Which row each row swaps with, under one turn or mirror:
The rows were stretched afterwards, more along some directions than others.
safil: [  3.4  13.2  19.1   4.9 -10.7   0.4 -20.1  16.8 -30.0 -23.0  13.7 -33.4
 -31.1   3.2  -3.8  -1.8   0.0 -10.9]
Bibim: [-21.8  -3.2 -33.2 -23.7 -11.1 -28.6   5.8 -15.3  23.1 -11.3 -14.5   0.1
  -4.4  -0.9   6.0  -7.2   3.5  27.9]
galub: [  9.1   0.5  10.5 -26.1 -19.2  10.0  -5.9  -4.4  16.4   2.0 -29.7  -7.3
  37.8  -6.8  30.8   0.7 -14.8  20.3]
tize: [  1.5  18.8  -3.0 -30.4  -1.9 -16.8 -14.1 -10.5  12.6 -20.7 -24.5  -7.9
  37.2  24.2  11.5  -8.9 -13.0  32.7]
Dadid: [-19.8   6.0  12.6  13.7  27.8 -22.2 -19.7 -13.7  -9.5  12.0   0.8 -23.4
  -2.4  16.0 -34.8   0.2  16.4 -18.7]
nirus: [  7.2  -1.5 -22.1 -15.4 -15.8  -8.4  22.7 -23.5  38.9   5.4 -14.1  17.2
   4.5  -2.2  -2.0  21.5   3.6 -16.3]
Nolo: [ 11.2  28.8 -23.8 -16.0  -5.0 -24.9 -19.0  -4.5   3.7   0.0  10.5 -32.8
  25.3  29.8  19.6 -16.7   0.9 -15.4]
Zisi: [ 20.2  -2.2 -35.1 -16.9  -8.5  -5.2   4.0  -0.4 -12.3 -47.8  -8.6   1.8
 -10.1  23.1  -9.9  -6.9  -0.2   9.5]
Forok: [-15.5  20.3   7.9 -31.5   6.1  -4.5 -21.7 -17.1  20.0   0.3   5.0  -8.3
   5.8  12.5  16.8  17.5  -4.2  -8.5]
Zunuv: [ -3.4   2.3 -56.9  -2.9  -5.5  -8.5  12.7 -27.6   2.1   1.9   6.5  25.9
  14.1  -5.8  -5.0  -4.2  -5.2  13.3]
Zok: [ 21.8  14.4  25.1  -1.5  -5.6 -30.8 -28.7  14.6   9.8   1.1 -15.9  19.9
 -16.1  -3.8  10.6  -2.1   9.3  22.6]
fepud: [-23.6   7.8  -3.7  19.2  20.3   0.2   0.2 -17.4 -10.0   6.1   5.6 -32.4
  39.4  -2.9  -5.7 -10.2  -2.3 -11.2]
rebe: [ -7.8 -13.4  14.3 -28.6 -16.6  15.2  -8.8  18.9  -2.1  18.5  10.3  -6.8
 -11.0 -16.9  26.1   7.8   5.1 -10.1]
vad: [ -5.4  10.4 -10.9  -8.6  25.9 -25.3 -12.0  -0.5  20.1  16.9 -28.2 -15.1
  31.5  20.0   4.3 -12.7  15.7  12.6]
bupi: [  0.1  17.6   1.5   2.9  -9.6 -19.0 -26.1  -7.7  13.1  41.7   8.4  16.0
  29.5 -13.5  13.9   5.6  11.8   9.0]
rone: [ 14.9  25.8   0.0 -33.0   0.5   4.0  -9.9  -3.7  12.3 -16.9  16.8  -9.6
  -5.3   5.8  30.4   4.5   9.6  15.6]
ker: [  2.2 -24.5  -8.7 -19.6 -27.1 -25.3   4.6  10.8  12.6 -13.4 -32.9 -16.5
  -4.6  -8.1  -3.1   4.9 -10.1   1.4]
luto: [-16.1   7.0   2.0   1.1  11.9 -27.3 -16.6  -4.7  -1.4  11.4  23.3 -15.7
  -1.1   7.6 -13.2  -9.4  -2.0 -28.1]
dat: [ -5.8  44.1   6.8  19.9  28.2  -9.6  -6.1 -27.8 -10.6  -9.7  -4.9  -7.4
  16.7  29.0 -18.2   7.0   6.0  -4.6]
ked: [ 13.5  28.0   3.2  40.4  -3.5 -10.1  -4.9   8.8 -25.8  14.9 -20.5 -15.6
  32.7   0.7  -5.4  -5.4  -3.8 -18.4]
vupu: [  9.6  23.9   6.0  14.8  -3.5 -19.1 -50.8  10.0 -28.9 -16.8  -4.1  -8.8
   3.9   0.4  -4.9  -8.7  -8.9  22.2]
gul: [  0.7 -17.0   0.3 -37.6  12.3 -17.5 -21.9   2.3  16.0   7.5   2.1   9.8
 -13.7   4.1  10.5 -12.1  16.7  39.2]
Mibo: [ 16.5  24.2 -13.3   5.8  -2.9   3.8 -18.2 -22.5 -26.5  -6.3  56.4   3.3
 -17.2  14.6  -1.8   7.9   9.5   4.9]
fori: [ -1.3  23.5  -7.3   7.6  10.2 -29.9 -28.3 -14.8  16.2  23.4   5.7  11.9
 -21.2  17.9 -17.9   5.8   7.0 -16.5]
vis: [-14.1   4.0   4.5  30.3  16.1   0.8   1.9 -22.2  13.7  26.0 -23.1   7.1
  12.0   3.2 -22.7  23.8   7.2  -7.3]
dit: [ 17.5  29.7 -34.2  17.8  -2.2  13.5  12.8 -18.0  -6.6   5.9  28.4  24.2
  30.1  16.3   7.7   8.4   7.1  11.7]
baso: [ 18.1  21.3 -11.0   4.1  11.1 -32.8 -19.5   2.1  -4.0  -6.3 -31.1  -5.6
 -19.5   9.1 -21.8   4.5  11.2  11.0]
Nekeb: [ 12.1  19.9 -13.1   4.3   0.7  22.7 -11.5   6.3 -33.3   0.7  44.7  -9.2
  -8.7  11.0  12.0   8.5  15.9  -5.2]
Rep: [ -0.5  25.0 -45.0 -19.9 -28.2  -4.7  11.3 -19.5 -15.9 -21.2  38.4   2.1
  -9.3  -2.6  13.3  -6.1 -12.4   5.7]
nup: [-13.8  13.0 -17.5   6.4 -24.2 -27.7 -26.1 -12.3  -7.3  21.1  18.0   2.8
  14.4   5.7   1.0  11.1   1.0  -5.6]
pagaz: [ 15.2  20.0 -11.7   0.5  -9.6   2.4  -3.3  -7.3   3.9  26.1  -2.1  -8.0
  43.0  18.1  14.2  -4.4  -2.6 -31.3]
zozaf: [ 14.8   3.9 -30.1  11.4  15.7 -19.6  16.6   0.6 -22.3  -4.5  11.0 -15.3
  19.9   8.0 -18.7 -33.7  -0.3   3.0]
deze: [ -1.7  -5.6 -28.8 -25.2  25.7   9.6   9.5 -21.2  24.4 -36.0 -16.7   7.8
  -2.1  10.4   6.7   2.8  -8.0  28.6]
rido: [  8.2   3.7 -12.1 -24.4 -30.4  18.8  18.9  -4.6 -15.4 -25.5   1.3  -1.6
   7.4  -6.1  29.0  10.4  -5.7   7.1]
Vudem: [ 10.7  48.3 -14.1  15.5  31.7  -9.4  -2.9 -23.5   7.5   4.9   1.4  18.0
  33.0  40.5 -13.2   0.7  18.5  12.0]
mobuk: [ 17.9  25.8 -19.0   7.7  -3.4 -29.2  -7.8 -19.1  16.4   2.3   4.5  36.7
 -16.6  22.7   1.1   8.5  24.4   5.9]
zoz: [ 30.1  12.2 -16.4  -3.6 -10.9  -9.6   4.2  21.1 -18.1 -18.3 -18.8   5.6
  -6.7  11.6 -11.8 -18.3   0.8  25.2]
nopu: [ 11.0   9.9   4.5  11.8  10.5  21.1   9.2   1.3 -12.7 -24.6 -21.8   4.5
   0.3   9.0 -18.4  17.5  -3.8  22.3]
laveg: [  1.2  18.4  -6.2  -1.6  31.5  -3.4 -33.4  16.4 -11.9  12.0  16.1  -5.2
  15.9   9.5  12.3 -24.7  -4.1  -4.4]
Kib: [  4.6  21.1  -1.8 -28.9  -2.6  -7.6  -7.1  17.4 -15.9 -13.7  -3.3 -27.4
   1.0   5.4  29.4 -20.3  13.3  12.4]
Vezo: [  9.5  11.9 -23.7   9.3 -19.1 -28.4 -34.6  14.6 -14.9  13.7   5.4   5.5
  -6.9   7.1 -18.7   4.3  -1.1 -10.5]
lepaf: [  4.7 -27.5 -19.8 -23.1 -11.8 -10.5 -13.3 -10.7   5.9 -21.6   0.1   4.9
 -17.0  -2.6 -11.1  21.6   2.2  33.2]
lugu: [ -5.1  14.6  -6.9  13.7   3.9   1.2   0.9  -7.3 -23.7 -25.0  -3.7   5.9
  -4.8  26.8 -21.6  -3.7  12.6  24.1]
gofek: [  8.6  20.9  -6.6 -22.0  11.9 -15.0 -36.8  -2.3 -27.4   3.0  29.3  10.7
 -10.8  15.7   2.8   0.8  23.0  21.9]
Fet: [-24.0   8.7  -1.9 -30.4 -16.3 -17.0 -19.3   3.2  -3.5  -6.8 -11.5 -13.5
 -19.8  -2.8   3.8  -1.2   8.8  14.7]
vuf: [ -3.9  -3.0  17.9   9.4  19.8   5.7   5.6  -7.4  17.0  21.4 -18.4 -14.0
   2.5 -10.2  11.1   8.2   4.7 -11.2]
Tabi: [-10.5  13.9   5.7 -10.3   3.4  12.5   2.7   3.4   0.5  28.3  -2.1  17.1
  14.7   3.2  23.0  -0.4   5.2  -7.7]
duki: [ 12.5  14.3  -8.5 -10.0  16.3  12.9   1.1  27.4 -33.8 -31.6  -5.4  10.7
   3.1   5.2   5.8 -15.9   2.6  16.1]
pozap: [ 27.8   6.6  -8.7  -6.5 -13.7  18.6  17.5   6.3   3.0 -16.2   8.9   0.7
   3.8  -6.1  15.0  10.6 -10.3   1.4]
Pil: [-21.9   4.1 -21.3 -28.3 -17.8  13.5  25.2  -3.5   1.2 -24.9 -11.5 -18.5
  15.9  -5.5  11.7  -6.7 -18.2 -14.0]
ras: [  9.6 -12.9 -16.6 -10.6  -2.4  -9.9  -4.1  10.9  -9.8   5.9  13.0 -10.2
  -0.5 -26.0   1.9 -16.5 -15.1 -14.4]
ven: [  2.8  27.9 -16.3  29.6  26.9   5.0  -6.2 -21.5 -16.0 -29.8   3.8  -5.7
  -9.1   0.7  -8.1  15.8   5.2   6.4]

luto is swapped with Bibim
dat is swapped with Kib
Tabi is swapped with vuf
baso is swapped with gofek
dit is swapped with pozap
Forok is swapped with vad
Fet is swapped with Dadid
vis is swapped with rebe
fori is swapped with gul

